Each path below is one point turned by a fixed rotation once a step. After each direction that follows a path, write how fast that rotation turns it, in degrees a step (0 if it stays still).
Each turn is a multiple of 5 degrees from 10 to 175, or 0.
Each row of a path follows its step; steps can be skipped.

step 1: [-16  -8   6  -7  10  18 -14 -15   4   6  31 -18  -4   5 -12 -15 -40 -41
  -8  -8  -6 -11 -23  -1   5   6 -21 -10   7 -20  -9   4 -16   5  25 -17
 -10  14]
step 3: [ 15  -6  -1  13  20   8 -34  10 -24   5  -1   6  -3 -39  -9 -31 -12 -22
 -10 -12  16 -23 -14   2  -5  -9   7  10   0  -4 -20  21  -9  25  10 -14
   0   3]
step 6: [-11  -6  -5  14   6 -13 -23  23 -35   6  27  16 -23  -5   0 -15 -17   5
   4 -26  -2 -46   5  -4  -2  -3  -1  17  -2   7  -4  26 -12  -2  18 -23
  11  -3]
step 7: [ 24  -4 -15  12 -23  -1  -8   3  -9   2   5 -11   5 -24   3 -31   2 -12
 -25 -15  22 -28 -24  -2  21   9   1 -17   2  -4 -15  25  -8  -1  23 -19
  16  25]
step 9: [-13 -21  -3  -3   2  13   4  14 -12  -4  16  -8 -14  -3  -2  -7 -39  16
 -13 -18  -6 -10  -9 -21  17  -4 -18  21   0 -21 -16  15  -5   6  36 -30
  17  12]
step 10: [ 12  10  -5  12 -14   0 -13  21 -24  13  28  -7 -23 -10 -12 -39 -15 -17
   8 -15  -9 -19 -35  -6  -6   0  26   1   5  -8  -7   3 -24   4  22  -6
   6   7]
step 13: [-12   1  15   4 -10 -24   2  17 -13  -6  17  15  -4  -7  14 -34 -29  -5
  -2 -26 -23 -23 -11 -10   2 -13 -14  -3  10 -22 -13 -17 -14  -7  28 -24
  12  -5]
step 14: [ 12   4 -24  19  -1   0 -24 -15 -35  -2  13  17 -16 -41   0 -33  -2   2
   0 -13   2 -21 -16  -4  15   3  -1 -12  11 -12   1  16 -12  27  13   0
   4  -7]
step 15: [ -3   6 -17  30  13 -24  12  -4   2   3   6  13   4  -2 -10 -15  -4  -4
 -22 -31  12 -33   5   8  -3   8 -10  -6  12  -8 -22  13 -10  20   7 -32
  -7  35]
Speeds:
[  6  11   4  -8  -4  -4 -15  -3   4   6   8   0  -2  -3 -13   2  -1   1
   0  -3   2   2   6   8   4   0   2   6   6  -2   3  -7   1   1  -2  -5
  -2   3]	160
[ -4  -4   5   1   5  -1   7 -12   6   2  -4   1  -4   7  -8   6   0  -3
  -8  -6 -10   3   3   1   5   4  -6  -1  -9  -2   7   1  -3   2   6  -3
  -8   5]	100
[  1   6  -1   1  -1   4   1  -1  -1  -1  -7  -5   1   1  -3 -13   9   2
   1   3   6 -10   3   1   2  -1  -2   0  -5   4  -5  -2  12   3   2   2
 -15   7]	95
[  1  -3  10   5  -1   0   0   4   3   3  -1  -2   3  -3  -4  -4   1  -3
   5   4   0  -3  -9   3   1   9  -4  -9   6   4   6 -11  -1 -13  10   3
   4   4]	120
[-1  2  4  4 14  7  6  0  0 -6 -2  6  1 -7 -6 -1 -1 11  7  2  4  1  5  3
 -4  8 -4 11  5  6  5  6  0  6  2 -3  6  2]	120
